Here are some rows, each followed by its group. Rows of different groups can look alike.
[ 0.92  0.06 -0.6  -0.45 -0.21  1.04 -1.13  1.68 -1.94  1.51 -1.98 -0.66  0.36 -1.2  -1.8  -1.48 -0.72  1.79  0.18 -1.25  1.06 -0.29  0.57  1.6   2.05  1.12] A
[ 1.74 -0.2   0.05 -0.71  0.2   0.36 -1.51  1.27 -1.55  0.09 -1.16  0.33  1.3  -0.11 -1.67 -1.48 -1.2   1.52  1.23 -1.63 -0.06  0.39 -0.25  1.33  1.37  0.57] B
[ 0.38 -1.65 -0.34 -0.58  1.01 -0.86 -0.13 -0.5   1.08 -0.94  0.6   0.96  0.36  1.25  0.92  0.7  -0.59 -0.25  0.44  0.01 -1.06  0.52 -0.66 -0.03 -0.81  0.3 ] C
[-0.3   1.64  1.48  0.21 -0.48 -1.14  0.24 -1.32  0.82 -0.81  0.6   0.33 -0.11  0.71  0.64  0.97  0.13 -0.66 -0.34  0.39 -0.69  0.39 -0.66 -0.58 -1.08 -0.51] D
[ 0.92 -0.07 -0.86 -0.71  0.2   1.72 -0.63  1.82 -1.42  0.73 -1.71 -1.41  0.36 -1.74 -2.08 -2.02 -0.35  1.38 -0.47 -0.24  0.94 -0.16  2.07  1.19  1.1   1.66] A
[-0.03  0.72  1.61 -0.18  0.06  1.04  1.24 -0.09 -0.76  1.25  0.2  -1.66 -1.53 -1.33  0.64 -0.25  1.47 -0.93 -1.65  1.15  1.44 -1.52  0.7  -0.85 -0.27 -0.65] E
[ 0.51  0.06 -0.34 -0.45 -1.57 -0.73 -0.76 -0.5   0.68 -0.94  0.47  1.08  0.83  1.25  0.24  0.43 -0.84  0.16  1.1  -0.24 -1.19  1.2  -0.93  0.37 -0.27  0.44] C
[-0.3  -0.07  1.61 -1.64  0.2  -0.86 -0.01 -0.77  0.95 -1.07  0.6   0.83  0.36  1.12  0.78  0.56 -0.11 -0.52  0.44  0.26 -0.94  0.52 -0.52 -0.44 -0.67 -0.38] D
[ 0.65 -1.12  1.61  0.48  0.2  -0.32  0.74 -1.32  0.95 -0.17  0.74 -0.41 -0.94 -0.11  1.19  0.7   0.74 -1.21 -0.6   1.15  0.19 -0.16  0.02 -1.4  -0.95 -0.79] F
[-0.3  -1.52  0.96  0.61  1.69 -0.59  0.37 -1.04  1.08 -1.2   0.6   0.33 -0.11  0.98  0.78  0.84 -0.11 -0.52 -0.08  0.14 -0.81  0.11 -0.52 -0.44 -0.81 -0.38] D
[ 0.38 -0.2  -0.34  1.28  1.56 -0.86 -1.01 -0.23  0.29 -1.07  0.2   1.21  1.18  0.71 -0.44  0.15 -1.2   0.29  0.83 -0.87 -1.19  0.66 -0.79  0.37 -0.4  -0.38] G
[ 0.51  0.98 -0.6  -0.32 -0.48 -0.73 -1.01  0.18  0.29 -0.94  0.33  1.21  1.3   0.84 -0.44 -0.12 -1.44  1.11  1.23 -1.25 -1.06  0.93 -0.52  0.37 -0.4   0.17] G
[-1.67  1.64 -0.21  0.08  0.47 -0.59  0.87 -1.04  1.08 -0.42  0.88 -0.04 -0.47  0.16  1.05  0.84  0.74 -1.07 -0.21  0.77 -0.31 -0.02 -0.25 -0.99 -1.22 -0.24] F
[-0.03  0.59  0.05  1.67 -1.71 -0.45  0.62 -1.18  0.95 -0.3   0.6  -0.04 -1.06  0.03  1.19  0.84  0.98 -1.07 -0.34  1.02 -0.06 -0.02  0.02 -0.85 -1.08 -0.51] F
[ 0.78  1.64  1.48 -0.45  0.6  -0.86 -1.13 -0.23  0.03 -0.94 -0.08  0.83  1.18  0.57 -0.72 -0.12 -1.32  0.29  0.97 -0.87 -1.19  0.66 -0.66  0.1  -0.4  -0.11] G
[ 1.74 -0.07  1.35 -0.71 -1.71 -0.86  0.12 -0.5   0.68 -1.07  0.06  0.83  0.36  1.12  0.24  0.56 -0.47 -0.25  0.57 -0.24 -0.94  0.66 -0.79 -0.17 -0.67  0.17] C
[ 0.51 -1.65  0.05 -0.71 -0.35 -0.86  0.62 -1.04  1.21 -1.07  0.6   0.71 -0.11  0.84  1.19  0.97  0.38 -0.66  0.05  0.52 -0.56  0.8  -0.11 -0.44 -0.81 -0.11] D
[-1.53  0.59 -0.73  0.21  1.69 -0.86 -0.26 -0.5   0.82 -0.94  0.2   0.96  0.59  1.12 -0.04  0.7  -0.47 -0.12  0.7  -0.12 -1.19  0.8  -0.79 -0.31 -0.67  0.17] C
[-0.44  0.59 -0.21  1.54 -0.08 -1.    0.12 -0.91  1.21 -1.07  0.47  0.58  0.24  0.84  0.78  0.97 -0.23 -0.66  0.31  0.01 -1.19  0.66 -0.66 -0.58 -0.81 -0.51] D
[ 1.06  0.32  0.05  0.88 -1.3  -0.59 -0.88 -0.09  0.29 -1.07  0.2   1.21  1.18  1.12 -0.17  0.15 -0.96  0.02  1.1  -0.75 -1.19  0.93 -1.07  0.1  -0.27 -0.24] C
[-0.3  -1.65 -0.21 -0.05  0.33 -0.86  0.99 -1.04  1.21 -0.42  0.6   0.33  0.    0.84  1.19  0.97  0.62 -0.8   0.05  0.9  -0.31  0.25 -0.11 -0.99 -1.22 -0.51] D
[-0.71  1.64  1.48 -0.98 -0.35 -0.05  1.24 -0.91  0.29  0.48  0.33 -0.54 -1.41  0.03  0.92  0.43  0.98 -1.48 -0.73  1.02  0.69 -0.29  0.57 -0.99 -1.08 -0.79] F
[ 0.38 -0.86  0.57  1.67 -0.08  1.18  1.24 -0.09 -0.76  1.38 -0.08 -1.54 -1.53 -1.61  0.1  -0.39  1.47 -0.52 -1.65  1.15  1.44 -1.65  1.25 -0.44  0.14 -0.92] E
[-0.17 -1.12  1.61  0.08  1.15  0.36  1.24 -0.23  0.16  0.86  0.06 -1.16 -1.53 -0.79  0.64  0.29  1.47 -1.07 -1.65  1.15  1.19 -0.97  0.57 -1.26 -0.13 -0.92] F
[-0.44  0.32 -1.63  0.48 -1.3  -0.73 -0.01 -0.5   1.21 -1.07  0.33  1.08  0.95  0.98  0.51  0.29 -0.47  0.02  0.83 -0.37 -0.94  1.07 -0.66  0.1  -0.4   0.3 ] C
[-0.17  0.59  1.61 -1.64  0.33 -0.73  0.87 -1.18  0.95 -0.42  0.6  -0.16 -0.7   0.3   1.19  0.84  0.5  -1.07 -0.21  1.02 -0.19 -0.16  0.02 -0.85 -1.08 -0.38] F
[-0.3  -0.6  -1.63 -0.18  1.01  0.91 -1.38  1.95 -1.55  1.12 -1.3  -0.41  0.71 -0.93 -1.67 -1.34 -0.59  1.52  0.44 -1.51  0.69 -0.16  0.57  1.6   2.05  1.25] B
[ 0.51 -1.52  0.96 -0.45 -1.71  0.63  1.37  0.05 -0.37  1.25  0.33 -1.16 -1.29 -0.65  0.92 -0.12  1.59 -0.8  -1.38  1.28  1.44 -1.38  1.11 -0.44  0.28 -0.65] F
[-0.3   0.06 -1.63  0.74  0.33  0.91 -0.88  1.95 -1.81  1.38 -1.85 -0.91  0.12 -1.47 -1.67 -1.61 -0.35  1.65 -0.21 -0.75  1.19 -0.43  0.98  1.46  2.05  1.25] A
[-1.53  1.64  0.05 -1.64  0.33 -0.32  0.87 -1.04  0.82 -0.42  0.88  0.08 -0.47  0.3   1.05  1.11  0.62 -0.93 -0.21  0.77 -0.19 -0.02  0.16 -0.85 -0.95 -0.24] F
[ 0.92 -0.2  -0.08 -0.71  1.15 -0.45 -1.13 -0.09  0.16 -0.81 -0.21  1.21  1.3   0.84 -0.72  0.02 -1.44  0.97  1.23 -1.   -1.06  0.8  -1.07  0.37 -0.27  0.44] G
[ 0.24 -1.65 -1.51  0.61  1.69  0.36 -1.26  1.95 -1.55  0.22 -1.03  0.33  0.95  0.98 -0.85 -1.07 -0.84  1.11 -0.08 -1.38  0.06  0.8  -0.52  0.65  1.64  0.44] B
[ 0.24  0.06 -0.6  -0.71 -0.48 -0.73 -0.88  0.18  0.55 -0.81  0.6   1.08  1.42  0.84 -0.44  0.15 -1.44  0.7   1.23 -1.38 -1.06  0.93 -0.66  0.51  0.01  0.85] G
[-0.3   1.64  0.05 -1.64 -0.76 -0.18 -0.88 -0.09  0.42 -0.81  0.47  0.83  1.3   0.71 -0.58  0.15 -1.32  0.7   1.23 -1.   -0.94  0.8  -0.79  0.51  0.28  0.3 ] G
[ 0.38 -0.47 -0.08  0.21  0.47 -0.86 -0.88 -0.23  0.55 -1.07  0.6   1.08  1.06  1.25  0.24  0.29 -0.96 -0.12  1.23 -1.   -1.19  0.93 -1.07  0.24 -0.4  -0.11] C
[-1.67  0.32 -0.08 -1.11  0.47 -0.18  0.74 -1.04  1.21 -0.55  1.01  0.33 -0.35  0.57  1.19  0.97  0.62 -1.07 -0.08  1.02 -0.44 -0.02 -0.11 -0.58 -1.22 -0.11] D
[ 1.74 -1.25 -0.21 -0.05 -0.76  0.5  -1.51  1.41 -1.42  0.61 -1.16  0.08  1.3  -0.11 -1.53 -1.07 -1.2   1.52  1.23 -1.63  0.06  0.39 -0.11  1.33  1.23  0.85] B
[ 0.65 -0.86  1.61  0.21  0.06 -0.18  1.37 -0.77  0.82 -0.04  0.47 -0.54 -1.41 -0.11  0.64  0.43  1.35 -1.48 -1.12  1.02  0.81 -0.57  0.3  -1.26 -0.95 -0.65] F
[-0.3  -0.2   0.7   0.61 -1.03 -0.18  1.37 -1.18  0.68 -0.04  0.6  -0.41 -1.29  0.03  1.33  0.84  0.98 -1.48 -0.86  1.28  0.69 -0.02  0.43 -0.99 -0.95 -0.79] F
[-1.53 -0.2   0.18 -1.64  1.69 -0.45  0.87 -0.91  1.08 -0.3   0.6   0.08 -0.47  0.16  1.05  0.84  0.74 -0.93 -0.08  1.02  0.06  0.11  0.3  -0.85 -1.08 -0.51] F
[-0.03  0.19 -0.34 -0.58 -1.71 -0.59  0.99 -1.18  0.95 -0.42  0.74  0.08 -0.23  0.44  1.19  1.24  0.74 -0.93  0.18  1.15 -0.31  0.39  0.43 -1.12 -1.08 -0.38] D
[ 0.78 -1.65 -0.6  -0.05 -0.21 -0.86 -0.76  0.05  0.42 -0.94  0.33  1.21  1.18  1.12  0.1   0.56 -0.96  0.29  0.97 -0.87 -1.06  1.07 -0.66  0.37 -0.13  0.44] C
[-0.17  1.64 -1.25  1.54 -1.71 -0.73  0.12 -0.36  0.82 -1.07  0.2   0.71  0.24  0.98  0.51  0.56 -0.35 -0.39  0.44  0.01 -0.94  0.52 -0.66 -0.17 -0.54  0.03] C
[-0.3   0.46 -1.63  0.08 -0.08  1.18 -0.88  1.95 -1.81  1.38 -1.85 -0.91  0.24 -1.47 -1.67 -1.61 -0.35  1.52  0.05 -0.75  1.44 -0.43  0.98  1.6   2.05  0.98] A
[-0.03 -1.65 -1.38 -1.51  0.47 -0.45  0.62 -0.91  1.08 -0.55  0.74  0.71  0.47  0.84  1.05  1.24  0.13 -0.25  0.18  0.14 -0.31  0.66 -0.25 -0.17 -0.81 -0.11] D
[ 1.6  -0.2  -0.34 -0.58 -0.08  0.5  -1.51  1.14 -1.42  0.61 -1.44  0.08  1.42 -0.11 -1.67 -1.34 -1.2   1.52  0.97 -1.63 -0.06  0.39 -0.38  1.6   1.37  0.98] B
[-0.58  0.19  0.83 -1.64  1.15 -0.86  0.87 -1.04  0.95 -0.42  1.01  0.08 -0.23  0.16  1.33  1.11  0.38 -1.34 -0.21  0.64 -0.31 -0.16 -0.11 -0.99 -0.67 -0.24] D
[ 0.38  0.06 -1.25  1.41 -1.03 -0.73 -0.63 -0.09  0.42 -1.07  0.33  1.21  0.95  1.12  0.1   0.29 -0.72  0.02  0.83 -0.75 -1.19  1.07 -1.07  0.1   0.01  0.3 ] C
[ 1.33 -1.65 -0.47  1.67 -1.57 -0.73  0.12 -0.5   1.08 -0.81  0.33  0.58  0.36  0.98  0.51  0.7   0.01 -0.39  0.18  0.01 -0.94  0.52 -0.66 -0.17 -0.4  -0.11] D
[ 0.38 -0.6  -0.86  0.21  0.47 -1.   -0.76  0.05  0.55 -1.07  0.47  1.21  1.06  1.12  0.24  0.43 -0.96  0.02  0.97 -1.   -1.19  1.2  -0.93  0.1  -0.13  0.17] C
[ 0.38  0.59  1.61 -0.71  1.56 -0.18  1.24 -1.18  0.42  0.09  0.2  -0.54 -1.53 -0.25  0.78  0.56  0.74 -1.21 -1.12  1.15  0.31 -0.7   0.43 -1.12 -0.81 -0.79] F
[-0.03 -0.47  1.09  0.08 -1.3   0.91  1.37  0.05 -0.24  1.38  0.06 -1.66 -1.53 -1.06  0.51  0.15  1.59 -0.8  -1.65  1.28  1.56 -1.38  1.11 -0.58  0.14 -0.79] E
[-0.99  1.64 -0.47 -1.64  0.88 -0.32 -0.63  0.18  0.29 -0.68  0.2   1.08  1.18  0.71 -0.31  0.15 -1.2   0.56  1.1  -0.87 -1.06  0.8  -0.93  0.1   0.01  0.3 ] G
[-1.53  0.06  0.44 -1.64  0.2  -0.45  0.87 -1.04  1.08 -0.3   1.01  0.46 -0.23  0.3   1.33  0.97  0.62 -0.93 -0.21  1.02 -0.19  0.11  0.02 -0.85 -0.95 -0.38] D
[-1.12 -0.47 -0.08  1.01  0.2   1.04  1.37  0.18 -0.37  1.51  0.2  -1.54 -1.53 -1.06  0.51 -0.12  1.59 -0.52 -1.65  1.28  1.56 -1.65  1.11 -0.71  0.01 -0.92] E
[-0.99  0.46  1.09  0.61 -1.71  0.5   1.37  0.32  1.21 -0.04  0.06 -0.91 -1.41  0.98  0.37  0.56  1.22 -1.07 -0.47  0.77  0.19 -0.02 -0.79 -1.26 -0.54 -0.65] F
[ 0.92  0.72 -0.73 -0.32 -0.08  0.5  -1.51  1.41 -1.42  0.22 -1.16 -0.04  1.42 -0.25 -1.67 -1.61 -1.2   1.65  1.36 -1.63 -0.06  0.25 -0.25  1.46  1.5   0.71] B
[-0.85  0.06  0.31 -0.05 -0.48  2.13  0.37  1.68 -1.81  1.89  0.6  -1.54 -0.23 -1.61 -0.99 -2.02  1.35  0.43 -1.12  0.64  1.31 -1.93  1.52 -0.17  0.96 -0.65] E
[-1.39  0.59  0.44  1.28  1.01  0.36  1.37 -0.09 -0.63  1.25 -0.08 -1.54 -1.53 -1.33  0.37 -0.39  1.59 -0.8  -1.65  1.28  1.44 -1.38  0.7  -0.58  0.01 -0.51] E
[-0.17  0.98 -1.25 -1.51 -1.71 -0.18 -0.51  0.32  0.42 -0.68  0.33  1.21  1.3   0.98  0.1   0.29 -0.72  0.43  1.1  -0.75 -0.94  0.93 -0.66  0.51  0.01  0.17] G
[-0.99 -0.2   0.96 -0.85 -0.08  1.32  1.37  0.59 -0.76  1.51  0.33 -1.54 -1.53 -1.61  0.1  -0.12  1.59 -0.25 -1.65  1.28  1.56 -1.65  1.11 -0.44  0.41 -0.65] E
[-0.58 -0.07  1.48  0.08  0.74  1.32  1.24 -0.09 -0.63  1.38  0.06 -1.54 -1.53 -1.61  0.1  -0.25  1.59 -0.52 -1.65  1.15  1.44 -1.65  0.98 -0.71  0.01 -0.92] E
[-0.03 -0.47  1.22  0.35 -1.03  1.32  0.87  0.59 -0.76  1.51  0.33 -1.54 -1.29 -1.61  0.1  -0.66  1.59 -0.39 -1.78  1.4   1.69 -1.79  1.11 -0.58  0.41 -0.79] E
[ 0.51 -1.39  0.05  1.67 -0.08 -1.27  0.49 -1.18  0.82 -0.55  0.88  0.46 -0.35  0.57  1.05  1.11  0.38 -1.07 -0.34  0.64 -0.31 -0.02 -0.25 -0.71 -0.81 -0.38] D
[-0.17 -0.86 -0.47 -0.58  1.69 -0.32 -1.01  0.32  0.16 -0.81  0.2   1.08  1.18  0.57 -0.31  0.43 -1.44  0.43  1.1  -1.13 -1.06  0.93 -1.07  0.92  0.01  0.44] G
[ 0.92 -1.65 -1.38  1.67 -1.57 -0.45 -0.26 -0.09  0.82 -0.81  0.2   0.96  0.24  1.12  0.24  0.7  -0.47  0.16  0.57 -0.37 -0.69  0.8  -0.66  0.24 -0.4   0.3 ] C
[ 0.65 -0.2  -1.63  0.08 -0.76  1.18 -1.26  1.95 -1.55  1.51 -1.71 -0.66  1.18 -1.33 -1.4  -0.93 -0.47  1.93 -0.21 -1.51  1.31  0.11  0.57  1.06  1.64  0.57] A
[-1.53  1.24  0.05 -1.64 -0.08 -0.59  0.62 -0.91  1.21 -0.42  0.6   0.71 -0.23  0.57  1.19  0.97  0.25 -0.52  0.18  0.39 -0.69  0.39 -0.25 -0.31 -1.08 -0.24] D
[-0.03 -0.33  0.31 -1.64 -1.57 -0.86  0.74 -0.63  1.21 -0.68  0.88  0.58  0.    0.84  1.19  0.97  0.25 -0.52  0.31  0.52 -0.94  0.52 -0.25 -0.31 -0.54 -0.11] D
Which 5 groups are nearest to each row below, nearest first, going by the distance to the centre of the group?
[-0.58  1.24 -1.63 -0.18 -0.35 -0.32 -1.26  1.   -0.1  -0.42 -0.08  0.96  1.42  0.71 -0.85 -0.53 -1.2   0.97  1.36 -1.51 -0.69  0.8  -0.66  1.06  0.41  0.57] -> G C B A D
[-1.26  0.46  0.18 -0.32  1.69  1.18  1.12 -1.04  0.42  1.38  0.88 -1.29 -1.41 -1.06 -0.44  0.15  1.35 -0.25 -1.25  1.4   0.44 -1.11  0.7  -0.03 -0.4  -1.6 ] -> E F D C G
[-0.58 -0.07  0.31 -0.18  0.88 -0.73  0.12 -0.91  1.08 -1.07  0.47  0.96  0.36  1.25  0.92  0.7  -0.35 -0.66  0.44  0.01 -1.19  0.8  -0.66 -0.58 -1.08 -0.24] -> D C G F B
[-0.3   1.11 -0.99  1.28  0.2  -0.86 -0.88 -0.09  0.42 -1.07  0.2   1.08  0.83  1.25 -0.04  0.15 -0.96  0.02  1.23 -0.62 -1.19  0.52 -1.07  0.1  -0.4   0.17] -> C G D B F
[ 1.19 -0.2  -0.47 -0.32 -0.08  1.04 -1.01  1.68 -2.08  1.25 -1.71 -0.91  0.24 -1.33 -1.94 -1.75 -0.59  1.79  0.05 -1.13  1.06 -0.16  0.84  1.6   2.05  1.12] -> A B G E C
[ 0.92 -0.33  1.61  1.14  0.2   0.36  1.24 -0.5  -0.63  0.99  0.06 -1.66 -1.53 -1.06  0.37  0.02  1.47 -0.52 -1.65  1.15  1.31 -1.25  0.43 -0.99 -0.13 -1.2 ] -> E F D C A
[ 0.65  0.72 -0.73 -0.05 -0.48  0.5  -1.51  1.41 -1.55  0.61 -1.3  -0.04  1.42 -0.79 -1.67 -1.34 -1.2   1.65  0.97 -1.63  0.19  0.25 -0.25  1.74  1.64  0.98] -> B A G C D
[ 0.1   1.64 -0.21 -0.71 -0.48 -0.45 -1.38  0.05  0.42 -0.68  0.47  1.08  1.18  0.71 -0.99  0.02 -1.32  0.56  1.1  -1.25 -1.19  0.8  -0.66  0.78  0.28  0.3 ] -> G C B D F
[ 1.19 -0.07  1.61 -0.18 -1.71  0.63  1.37 -0.23 -0.37  1.12  0.06 -1.16 -1.41 -0.93  0.51  0.15  1.35 -0.8  -1.52  1.15  1.31 -1.52  0.84 -0.99  0.01 -0.65] -> E F D C A
[-0.71  1.64 -1.63 -0.05 -1.57 -0.73 -0.38  0.18  0.42 -0.94  0.33  1.08  0.95  0.98  0.1   0.29 -0.72  0.29  1.1  -0.62 -0.81  0.8  -0.66  0.51 -0.13  0.3 ] -> C G D B F
[ 0.51 -0.2   0.05  1.41 -1.71 -1.   -0.13 -0.5   1.21 -1.07  0.6   0.71  0.24  1.12  0.92  0.56 -0.35 -0.52  0.44  0.14 -0.69  0.52 -0.93 -0.44 -0.67 -0.24] -> C D G F B
Which 4 groups are nearest to each row below, nearest first, going by the distance to the centre of the group?
[-1.67  1.38  0.31 -0.45  1.56 -0.32  1.49 -1.04 -0.37  0.61  0.88 -1.16 -1.41 -0.79  0.64  0.02  0.74 -0.8  -1.38  1.15  0.94 -0.29  1.25 -0.44 -0.81 -0.11] -> F E D C
Which 4 groups are nearest to each row below, nearest first, going by the distance to the group's nearest row?
[ 1.06 -1.39  0.57  1.67  0.74 -0.18 -0.13 -0.77  0.95 -0.55 -0.48 -0.16  0.24  0.84  1.19  0.7   0.86 -0.66 -0.47 -0.75 -0.81 -0.16 -1.34  0.65 -1.22 -0.38] -> D C F G
[ 0.51 -0.99 -0.21 -0.85  0.2  -1.   -0.76 -0.09  0.55 -1.2   0.47  1.21  1.06  0.98  0.24  0.43 -1.08  0.16  1.36 -0.37 -1.06  0.93 -0.79  0.24 -0.27  0.44] -> C G D F
[-0.58 -1.39  1.09  1.67  0.2   0.23  0.87  0.05 -0.1   0.86 -1.16 -0.41 -1.41 -1.61  0.92  0.29  1.35 -1.48 -1.12  1.4   0.94 -1.52  1.25 -0.58  0.41 -0.38] -> E F D C
[ 0.51  1.64 -0.73 -0.18 -0.62  0.63 -1.51  1.54 -1.68  1.12 -1.44 -0.66  0.71 -0.93 -1.8  -1.48 -0.72  1.65  0.44 -1.63  0.69 -0.29  0.43  1.46  1.91  1.12] -> A B G E
[-1.67  0.46 -0.99  1.54  0.6   1.32  1.24  0.45 -0.76  1.38  0.06 -1.41 -1.41 -1.33 -0.17 -0.66  1.59 -0.25 -1.52  1.02  1.56 -1.52  1.11 -0.44  0.28 -0.65] -> E F A D
[ 0.38  0.59  1.61 -0.71 -1.03  1.32  0.99  0.32 -1.02  1.64  0.2  -1.54 -1.29 -1.61 -0.31 -0.66  1.47 -0.12 -1.65  0.9   1.69 -1.93  1.11 -0.31  0.55 -0.79] -> E F A D
[ 0.51 -0.2   0.18 -1.64 -0.62 -0.59 -0.76  0.05  0.29 -0.94  0.6   1.08  0.95  1.25  0.24  0.56 -0.96  0.16  1.23 -0.87 -1.06  1.07 -0.93  0.51 -0.13  0.17] -> C G D F
[-0.99 -0.86 -1.51 -1.64  1.69 -0.86 -0.26  0.05  0.82 -0.68  0.33  1.08  0.83  0.98  0.1   0.29 -0.47  0.43  0.7  -0.12 -0.94  0.93 -0.38  0.24 -0.13  0.44] -> G C D F
[-0.17  1.64 -0.08  1.54  0.2  -0.86 -1.01 -0.5   0.42 -1.07  0.2   0.83  0.83  0.98 -0.04  0.15 -0.96 -0.12  0.97 -0.62 -1.19  0.52 -1.07 -0.31 -0.4   0.17] -> C G D F
[-0.71  1.51  1.35  0.35  0.2  -0.05  0.49  0.05  0.42 -1.07  1.01  0.71 -0.23  0.57  1.33  0.02 -0.72 -0.93 -0.21 -1.25 -1.19  0.52 -1.07 -0.85 -0.27  0.17] -> D F C G
Which 5 groups are nearest to each row below, nearest first, going by the distance to the group's nearest row?
[ 0.38  0.06 -1.12  0.21  1.56  0.23 -1.51  1.27 -1.29  0.09 -1.3   0.21  1.42 -0.52 -1.67 -1.21 -1.2   1.52  1.23 -1.63 -0.06  0.25 -0.25  1.33  1.37  0.85] -> B A G C D
[ 1.06 -0.47 -0.21 -0.98 -0.35 -0.32 -1.51  0.86 -0.37 -0.42 -0.08  1.08  1.42  0.71 -0.99 -0.53 -1.44  0.97  1.23 -1.38 -0.81  1.07 -0.79  1.06  0.69  0.71] -> G B C D A
